Each row is where one point has got to under a steady rotation. How many ticks took it there?
The counts run from 0 to 524.
4; 0; -39; -10; 10; 34; -13; 12; 6; -15; -17; -3; -3; -8; -19; -28; -59; 5; 11; -24; 15; 26; 1; 0; 9; 16; -23; 29; 15; -36; -38; -5; 41; -55; 7; 14; 16; 3; 16; 77; 37; -28; 13; -38; -24; 11; 15; -11; -19; -36; 39; 46; 28; -22; -25; 14; -4  452
-23; -15; -29; -4; -11; 45; 17; -23; 8; 18; 19; -17; 1; -23; 27; -38; -23; 19; 19; -23; -4; 19; 25; 6; 20; -16; 17; 47; 26; -40; -14; -31; 30; -18; -13; -5; -8; 15; 25; 78; 19; 29; -4; -2; -21; 57; -8; 26; -22; -40; -3; 48; 28; 6; -27; 23; -23  497
-41; -7; -51; 0; -16; 40; 13; -17; 13; -3; -1; -23; -13; -19; 20; -39; -43; 30; 20; -32; -9; 24; 25; 11; 23; -11; 3; 34; 7; -38; -15; -8; 44; -24; -5; 9; -3; 10; 9; 82; 32; 18; 4; 9; -14; 50; 18; 4; -3; -51; 5; 24; 33; -2; -21; 23; -14  106
-21; -5; -1; -32; 30; 57; 22; -3; 21; 18; -3; -24; -6; -32; 18; -27; -32; 37; 12; -1; -4; 17; 23; 15; 18; 14; 2; 40; 23; -39; -29; -26; 24; -46; -2; 21; 5; -3; 6; 68; 5; -8; 0; 3; -31; 35; 6; 20; -11; -36; 14; 49; 44; -26; -38; 27; -20  325
4; -10; -21; 1; -23; 50; 9; 9; 10; 7; 25; -12; 6; -25; 6; -46; -40; -1; 19; -42; 9; 28; 21; 2; 24; -2; 15; 38; 27; -43; -31; -28; 34; -31; -17; 15; 3; 13; 18; 85; 28; 18; 23; 10; -24; 20; -2; 8; -27; -45; 18; 31; 38; -18; -13; 5; -20  36
-37; -8; -46; -5; -2; 36; 18; -28; 12; 14; 4; -24; -15; -21; 30; -39; -31; 31; 31; -13; -8; 22; 21; 14; 22; -11; 9; 43; 20; -39; -6; -22; 40; -17; -2; 5; -8; 8; 14; 72; 22; 27; -11; 0; -19; 54; 9; 17; -10; -39; -7; 44; 33; -4; -32; 21; -23  493
-27; -7; -31; 4; 22; 26; -11; -19; 23; 6; 3; -19; 1; 5; 7; -32; -19; 31; 17; -7; -14; 37; 28; 10; 8; -2; 5; 46; 8; -30; -22; -31; 45; -23; -3; -12; -15; 19; 7; 64; 30; 18; -33; -23; -38; 50; -5; 23; -26; -39; 7; 69; 20; 0; -46; 23; -16  169
3; -15; -24; 6; -12; 18; -5; 12; -5; 8; 21; -6; 15; -15; -13; -52; -57; -6; 37; -32; 15; 20; -3; -5; 29; 14; -10; 29; 22; -36; -31; -7; 33; -51; -5; 0; 19; 1; 24; 93; 35; -4; 8; -15; -24; 20; -15; 3; -33; -33; 22; 48; 34; -13; -10; 20; -16  358
1; -6; -26; -34; 26; 56; 7; 1; 18; 18; -8; -22; -14; -22; 9; -27; -29; 18; 18; 4; 0; 40; 17; 20; 8; 16; 13; 45; 36; -38; -26; -29; 30; -25; -5; 29; -7; 11; 10; 63; 10; -7; -2; -11; -34; 19; 3; 25; -21; -27; 24; 69; 22; -33; -45; 6; -27  236
3; 1; -33; -29; 35; 38; 6; 2; 2; 9; -3; 1; -25; -16; -7; -30; -34; -3; 18; 0; 26; 28; 13; 13; 10; 12; 2; 43; 43; -30; -9; -23; 27; -33; 4; 30; -6; 2; 20; 74; 22; -5; 3; -48; -25; 16; 16; -6; -31; -31; 17; 62; 32; -21; -50; -1; -27  144
-42; -9; -46; -5; 2; 33; 17; -29; 12; 10; -1; -28; -19; -20; 31; -41; -31; 33; 31; -13; -12; 23; 19; 15; 23; -7; 4; 40; 15; -38; -7; -15; 41; -21; -1; 6; -7; 6; 12; 75; 24; 22; -13; -1; -22; 55; 11; 15; -8; -38; -7; 44; 33; -5; -35; 23; -21  492
-17; -14; -33; -43; 32; 37; 3; 3; 8; 14; -10; -15; -13; -15; -7; -37; -33; 20; 19; 10; 9; 41; 15; 27; 7; 26; 3; 46; 28; -21; -12; 1; 21; -26; 3; 28; -5; 5; 10; 75; 19; -21; -13; -29; -25; 30; 6; 16; -14; -34; 26; 66; 20; -17; -47; 23; -23  231
1; -10; -19; -21; -8; 43; 12; -8; -16; 12; 18; 4; -1; -26; 6; -39; -25; -9; 7; -29; 36; 8; 17; 2; 18; -9; 1; 44; 37; -29; -15; -23; 14; -34; -3; -4; 4; 13; 40; 94; 28; 6; 15; -47; -8; 42; -5; -5; -32; -34; 10; 43; 33; 14; -24; 25; -15  205
-29; 0; -27; -17; 9; 48; 16; -14; 15; 4; -12; -40; -28; -19; 32; -38; -19; 46; 17; -13; 0; 27; 16; 18; 18; 17; -12; 31; 1; -29; -45; -12; 40; -38; 1; 7; -2; 8; -1; 75; 25; 5; -1; 4; -25; 39; 16; -2; -12; -36; 6; 25; 51; -31; -28; 24; -6  13
5; -4; -57; 7; -18; 28; -7; 3; -1; -8; -4; -5; -7; -13; -6; -43; -59; -5; 31; -36; 11; 26; -6; -3; 23; 5; -11; 26; 21; -45; -31; -8; 51; -42; -1; 13; 13; 7; 20; 83; 38; -1; 17; -20; -20; 11; 7; -8; -26; -30; 25; 39; 30; -24; -13; 3; -12  363
-7; -2; -39; -5; -23; 53; 0; 1; 4; -16; 6; -3; -4; -14; 1; -34; -37; 2; -8; -50; 20; 24; 32; 4; 13; -17; 6; 42; 17; -35; -20; -14; 36; -27; -6; 9; -3; 19; 23; 89; 43; 7; 24; -21; -6; 35; 20; -14; -15; -58; 21; 19; 30; 7; -23; 12; -9  515
-24; -16; -26; 6; -18; 28; -7; 10; 9; -5; 25; -13; 9; -3; -7; -52; -31; 10; 9; -41; 8; 36; 34; 8; 23; 3; 8; 39; 6; -21; -21; 1; 33; -26; -8; 1; -8; 14; 8; 97; 49; 16; -1; -6; -15; 40; 4; -5; -21; -65; 14; 25; 34; 7; -24; 24; -12  428
13; 2; -30; -26; 15; 61; -1; -19; 6; 8; -20; -12; -14; -21; 17; -14; -24; 14; 4; -8; 15; 22; 2; 3; -1; -1; -6; 45; 31; -40; -48; -39; 37; -37; 1; -1; 4; 22; 33; 62; 13; -13; 8; -44; -32; 32; -5; 15; -28; -11; 22; 65; 17; -20; -30; 17; -10  386
8; 1; -64; 8; -15; 32; -20; -6; 1; -15; -8; 1; -9; 1; -8; -32; -42; -8; 12; -36; 16; 35; 7; 1; 7; -8; -4; 37; 22; -35; -28; -16; 53; -28; 3; 2; -1; 22; 26; 79; 47; 6; 8; -46; -20; 24; 9; -10; -31; -38; 26; 47; 15; -5; -25; -1; -8  368
-13; -10; -25; -17; -2; 38; -2; 8; -2; -8; 11; 6; 8; -8; -14; -36; -37; -2; -8; -34; 26; 21; 33; 7; 13; -8; 1; 46; 20; -21; -9; 0; 19; -36; 3; 8; 0; 11; 26; 94; 40; -8; 8; -45; -5; 41; 13; -12; -16; -60; 23; 33; 28; 22; -34; 27; -11  520
-11; -11; -50; -15; 12; 25; -15; -10; -5; -3; -12; 4; 3; -3; -17; -29; -46; 3; 14; -12; 13; 27; 5; 6; 7; 1; -11; 39; 22; -25; -13; -2; 34; -34; 11; -1; 5; 11; 30; 78; 34; -21; -11; -63; -18; 41; 1; 4; -20; -33; 28; 68; 5; 11; -37; 30; -15  375
2; -17; -12; 8; -9; 19; 0; 9; -3; 14; 32; -1; 18; -12; -12; -53; -43; -10; 29; -30; 14; 19; 10; -6; 27; 6; 1; 35; 26; -32; -24; -17; 26; -45; -7; -5; 9; 5; 26; 90; 34; 10; -1; -22; -26; 27; -20; 9; -39; -38; 14; 54; 33; -3; -17; 20; -19  355
-5; -5; -50; -28; 20; 39; 2; -17; -2; 8; -21; -2; -11; -23; -1; -22; -53; 9; 23; -1; 11; 17; -2; 4; 8; 0; -10; 40; 34; -40; -15; -16; 32; -40; 9; 14; 11; 4; 34; 68; 13; -24; 1; -50; -21; 32; 6; 13; -13; -16; 25; 73; 12; -8; -37; 22; -22  380
-30; -9; -38; -4; -5; 42; 18; -27; 10; 15; 11; -19; -9; -22; 30; -39; -25; 23; 25; -19; -7; 20; 25; 10; 22; -17; 15; 46; 24; -40; -9; -30; 35; -16; -10; 2; -12; 14; 19; 74; 18; 30; -2; -2; -21; 53; 1; 21; -17; -37; -6; 46; 29; 2; -31; 19; -24  495
-12; 0; -1; -20; 24; 62; 21; -1; 24; 14; 3; -26; -11; -28; 24; -26; -25; 32; 7; -13; -2; 20; 27; 11; 15; 9; 5; 39; 19; -46; -40; -41; 31; -42; -9; 15; 1; 5; 3; 67; 12; 8; 10; 8; -35; 28; 6; 13; -20; -35; 11; 41; 52; -35; -34; 17; -18  328
-10; -1; -41; -3; -25; 54; 3; 0; 8; -16; 3; -7; -6; -17; 6; -32; -41; 4; -5; -51; 18; 23; 30; 3; 15; -15; 5; 40; 17; -37; -23; -15; 37; -30; -8; 12; 1; 20; 23; 89; 42; 8; 28; -15; -8; 34; 22; -13; -15; -57; 20; 15; 31; 3; -19; 11; -7  514
-18; -12; 3; 10; 16; 21; 6; -6; 12; 14; 29; -5; 24; -13; -1; -39; -40; 17; 23; -22; -2; 3; 23; -6; 28; -7; -6; 36; 16; -42; -19; -30; 28; -54; -3; -13; 12; -3; 17; 79; 25; 13; -14; -16; -31; 45; -14; 13; -30; -40; 3; 56; 45; 6; -28; 32; -19  264
-3; -11; -22; -4; -18; 48; 18; 9; 7; 12; 24; -13; 3; -30; 12; -48; -44; 1; 26; -35; 4; 22; 18; 4; 29; 0; 16; 37; 29; -47; -24; -26; 30; -31; -15; 21; 3; 6; 16; 85; 22; 19; 21; 16; -22; 23; 0; 11; -24; -44; 12; 34; 40; -19; -15; 8; -26  34
-32; -15; -21; -1; 22; 21; -5; -17; 20; 13; 6; -19; 10; -3; 5; -36; -32; 35; 24; -5; -17; 26; 24; 8; 15; 1; 0; 45; 10; -32; -19; -21; 38; -32; -2; -11; -3; 8; 10; 67; 24; 9; -32; -15; -34; 57; -12; 30; -18; -35; 6; 70; 24; 3; -40; 34; -20  172
-22; -7; -20; 15; -18; 37; -4; -13; 10; -8; 7; -16; 13; -9; 11; -36; -36; 25; 5; -45; 3; 10; 19; -7; 19; -11; -13; 32; -2; -36; -42; -17; 44; -47; -3; -23; 13; 17; 19; 86; 41; 9; 4; -14; -19; 51; -2; -1; -19; -46; 13; 27; 36; 10; -12; 35; 1  189
0; 6; -25; -10; 20; 47; 7; -23; 10; 14; -16; -30; -25; -16; 31; -27; -18; 27; 24; -3; 6; 25; -2; 7; 8; 12; -11; 35; 20; -40; -53; -41; 49; -39; -2; -3; 2; 15; 14; 61; 16; 8; -5; -23; -37; 27; -4; 12; -34; -9; 6; 57; 39; -42; -32; 11; -13  476
